rotation steps, each row followed by its count of steps
The counts run from 0 to 73.
[-10   2  12   8  -6  -7  15 -11  23  -2   5  16   5 -28  11   6  17 -12
  -7 -10  19 -35 -15  16]
8
[ -1 -19   5  -8  -5 -14  20 -14 -10  20  -1   4 -22 -15  -2  18  21   6
 -11   5  19  -5  14  28]
21
[-11 -24  -1 -31 -16  13  13   7   9  -4 -12   3  -5 -19  13   1  24 -15
  10  -5  31 -13   5  21]
49
[-13  -8   1 -21  -2  -4  21 -12 -15  17  -6   7 -13 -20   7  11  16  13
  -4   4  32 -11  14  24]
23
[-30 -13 -10  12 -14 -20  22   7   3  -1 -14  24 -21  -9  -2   7  13 -18
 -28 -11  -4 -13  -7  17]
36
[ -8 -31  -2  -9 -20   0  25  10  11  -1  -6   2 -25  -8  -7  19  28 -21
  -5   0  15   2   5  23]
46
[-26 -12  -1 -20  -9 -12  24  -6  -7  10  -2  25  -8 -30   5   0   9  18
 -12  15  22 -23   9  17]
25
[-11 -26  23   2 -15 -29   1  -4   0   3 -14   4 -18 -22  11   4  15 -23
 -21   1 -11 -21   1  20]
62
[-19  -4 -20 -12 -12   1  19  11   6  10 -17   7 -13   2  12   8  28 -21
  -7 -25  21 -13  -5  27]
40
[-30 -15   2 -11  -8 -15  21  -1  -4   2  -3  25 -11 -28  -5   2   8  11
 -17  13  10 -15   6  12]
26
[-16 -18  11  19 -17 -12  12 -11  22  -9  -4  13  -7 -29 -16  10   8 -15
  -2  -3  25 -12 -14  12]
2
[-22  -7   5 -23  -2  -6  22  -8 -12  17  -1  20  -8 -28   8   1  13  19
 -11  11  27 -18  10  22]
24
[ 10  -2   9   1  -2 -10  24 -22  10  18   3  -5 -10 -15  14  18  33 -14
  -7 -13  18 -22   3  32]
13
[ -3 -20  11  -4  -5 -17  29 -10  -5  13  14   4 -22 -20  -6  25  20   2
 -15   9  12  -3  12  24]
20
[-19 -26   8 -20 -20   8  20  13  18 -14  -1  12  -5 -32  16  -1  17  -9
   0  12  16 -19   4  13]
51
[ -5 -12   8  -2  -3 -17  29  -5   2   7  23  12 -12 -24   8  16  21   0
 -19  16   4 -18   7  23]
18
[-26 -17  -3  -2 -14 -12  -2   0  -8  11  10  10 -21 -12   4  12  20 -19
 -24  20 -14 -13  -2  31]
70
[-18 -15  14 -13 -16 -12   2  -4   5   2 -12  10  -2 -34  27  -8  10 -15
  -5  -4   3 -35  -2  15]
59
[-25  -7   4 -18  -7  -6  -7 -10  -7  18   3   3  -7 -16  26  -2  18 -15
 -16   5   0 -28   2  31]
67
[ -3 -15   3 -22  -2  -8  21 -18 -14  22  -3   5 -15 -16  -3  14  23   9
  -5   2  26  -4  17  27]
22
[-19 -21   0  -8 -10  -1  -6 -15 -11  20  -7   6 -27  -8  -4  18  24 -18
 -16  12   4  -1   1  35]
72
[ -2  -9  13  23  -8 -16  25 -15  24  -5  11  12 -12 -22   5  12  20 -15
 -11  -2   5 -30 -15  16]
10
[-21 -16  -5 -17  -4   2 -12 -12 -17  18 -10   1 -25  -7  -1  18  23 -11
  -9   8   6  -3   2  34]
73
[-14 -13   9 -11  -4 -12  -9 -15  -9  20 -15  -9 -20 -13  22   4  20 -24
  -9 -13   2 -20   4  31]
65
[-20 -16   6  13 -21  -7  15  -6  23 -11   2  19  -3 -36 -13   5   6 -13
  -6   9  28 -13 -15  10]
1
[-28  -2  -7 -11  -5 -16  17  -6  -6  16 -29  25  -9 -16   6  -3   8   9
 -15 -18  22 -20  -4  22]
32
[-15 -18  17 -15  -9 -11   5 -10   6   6 -21   1  -2 -31  27 -10  11 -10
  -2  -9  11 -30   2  19]
58
[-31  -2   1 -14  -9  -7  -5  -4 -10  10   6  11 -10 -13  23   5  24 -16
 -25  14  -7 -30  -2  25]
68
[ -9 -22  17 -14 -13 -12   5  -8   9   6 -26  -4  -9 -29  22  -4  12 -10
   4 -13  19 -20   6  16]
57
[ -1 -28  18 -15 -12 -11   8 -12   5   4 -27  -2 -14 -25  12   4  14 -15
   9 -12  18 -15  10  21]
56
[-33  -8 -11   8 -11 -20  23   7   3  -3 -14  29 -10 -10   4   1  11  -5
 -26 -12   3 -14 -10  18]
35
[-34  -1  -7  -6  -6 -14  20   0  -4   6 -21  25  -1 -16  16  -2   9   0
 -15 -16  17 -20  -7  15]
33
[-23 -18   2  -5 -14  -8   0 -12 -13  17   0   5 -26 -10  -4  16  21 -23
 -21  15 -13  -7  -1  34]
71
[-22 -21   5   2  -7 -26  22  -7  -7   6 -16  20 -19 -27 -14   8  10   6
 -17   3  11  -6   7  19]
28
[-11   0  10  17  -8  -9  18 -13  28  -4   7  20  -2 -24  11   8  19 -14
 -12  -6  11 -32 -13  14]
9
[ -7 -39  15  -6 -22 -12  15   6  17 -12  -6  11 -18 -30   0   5  11 -14
  -2  10   9 -12   8  13]
53
[-17 -22   3 -26 -18  11  18   7  14 -10  -9  11  -4 -24  19   0  21 -11
   5   5  25 -21   3  19]
50
[ -8  -1   7  -8  -5  -6  29  -6   3   8  24  11  -7 -22  17   9  25  -1
 -17  12   9 -25   5  20]
17
[ -7   7   7 -11  -2  -6  20 -11   0  10  19  10   0 -22  25  12  23  -2
 -13  10  11 -33   4  24]
16
[-23 -10   2   7 -26  -3  15   1  19  -7   4  18   3 -37 -14  -1   7 -11
  -3   7  38 -19 -16   7]
0
[-24  -3 -18 -16 -15   4  19   9   6   0  -8  11 -11   0  17   5  20 -20
 -14 -19  19 -18  -3  20]
41
[ -1 -24  -2 -18 -22   3  21   5  10  -4 -10  -2 -23 -10   1  13  27 -23
   2  -6  23   0   5  28]
47
[-21  -1   4 -15  -7  -7  -8 -16 -13  22  -9  -5 -12 -14  27   1  19 -17
 -17  -3   6 -27  -3  32]
66
[-12   4   9   4  -7  -2  13 -14  20   1  -2  15   3 -29  15   0  13 -11
   4 -14  27 -34 -11  19]
7
[-10 -19  16   3 -10 -27   0 -13   3  15 -10  -5 -24 -18   7   7  19 -26
 -14  -3 -12 -16   4  24]
63
[  4 -10  17  19  -4 -17  22 -18  16   5   8   6 -17 -16   3  17  27 -17
 -13  -5   8 -16  -6  22]
11
[ -4 -41  21  -4 -20 -15  11   2  12  -7 -12   5 -18 -27   4  10  18 -20
   0   4   9  -6   3  14]
54
[ -8 -17  11  -4 -11 -23  -5 -18  -8  19 -17  -7 -20 -13  17   4  22 -21
 -15 -11  -5 -19   0  28]
64
[  4   0   3  -8   3  -6  23 -22   5  19   7   2 -10 -14  19  16  30 -10
 -10 -10  22 -21   5  30]
14
[ -5 -21  -3 -26 -19   8  15   2  12  -3 -15  -5 -15 -12   9   6  25 -20
   7  -8  31  -7   3  25]
48
[  8 -12  16  13  -5 -17  22 -20  10  11   4   0 -15 -17   3  23  28 -16
 -12 -11  12 -16  -3  27]
12
[-16  -5 -18  -6  -9  -6  23  -1   0   9 -18   8 -19   4   6  13  25 -24
  -9 -30  19  -7  -5  25]
39
[-22  -7  -6  -7  -3 -17  15 -13 -10  16 -31  21 -12 -18   3   2   9   7
 -11 -20  29 -13  -4  21]
31
[-20 -14  -3  -1  -3 -23  15  -8 -10  12 -33  16 -19 -13  -7  10   8   6
 -13 -17  21  -6   4  20]
30
[-13 -23  16   4 -18 -23   2  -4   5  -1  -8   7 -14 -30  16   0  11 -19
 -12   2 -11 -29  -1  13]
61
[-20 -17  19  -8 -12 -17   4  -2   6   0  -7  11  -6 -33  24  -5   8 -13
 -11   1  -4 -32   1  16]
60
[-27  -2 -17  -8 -15   5  22  14  10  -8  -3  13  -6  -2  18   2  22 -20
 -14  -5  13 -16 -10  23]
42
[-29 -11   3  -7 -14  -6  -3  -3  -6   9  10  11 -13 -11  13   8  21 -17
 -24  20 -11 -22   0  28]
69
[ -6  -2   5  10  -7 -10  13 -21  15   3 -17   2  -3 -22  -2   7  15 -14
   5 -19  35 -17 -12  21]
5
[-11 -26  -6  -7 -19  -4  25  13  15  -9   1   7 -19  -9  -4  18  28 -24
 -13   1   5  -3  -2  20]
45
[-17 -21   4   1  -6 -21  17  -9 -10  12 -28  17 -23 -21 -14   9  11   4
 -14  -6  14  -1   2  20]
29
[ -5   4   5 -15  -2  -2  20 -18   4  13  10   6  -1 -18  23  11  25  -4
  -8   1  20 -31   1  27]
15
[ -5 -16   8  -3  -6 -18  26  -8  -2  11  19   8 -20 -20  -3  24  24  -2
 -17  19   9 -11  11  22]
19
[ -3 -11   5  14 -13  -9  12 -20  18   4 -20   4  -7 -24 -11  10  15 -17
   4 -18  37  -9  -7  19]
4
[ -3 -37  19  -7 -19 -14  11  -9   9  -2 -19  -5 -18 -31   5   4  14 -16
   6  -6  14 -10   6  18]
55
[-13 -32   8 -14 -22  -2  17  12  17 -18  -6  10 -10 -31   6   5  13 -12
   1  12  11 -18   5  11]
52
[ -5 -12  11  22 -13 -13  16 -20  20  -1 -10   3 -14 -26 -18  13  10 -21
  -1  -7  30 -11 -16  17]
3
[-19 -20 -10  -4 -24   4  25  18  13 -11   2  12 -15  -5   0  11  25 -28
 -18   3   7 -10  -5  17]
44
[-20 -12 -12  13 -18 -22  18   2   1   1 -19  13 -23  -3  -8  13  18 -21
 -21 -19   5  -7 -12  21]
37
[-19 -14 -13   5 -13 -18  21   2   2   6 -21   9 -19   2  -2  17  26 -25
 -18 -20  15  -5  -8  24]
38
[-24 -23   6  -2 -11 -22  22  -3  -8   4 -11  26 -16 -27 -11   2   8  12
 -17  10   6 -10   6  17]
27
[ -8   5   7   6  -4  -1  12 -22  15   7 -11   9   0 -29   9   2  12 -14
   2 -19  36 -27 -14  22]
6
[-24 -16 -11 -10 -21   1  22  18  17  -8   5  20 -12  -9  12  10  24 -24
 -16  -2   8 -14  -7  19]
43
[-35   2  -9   0  -7 -15  21   5   0   1 -15  33  -8 -14   8   0  10  -4
 -23  -8   9 -22 -10  14]
34
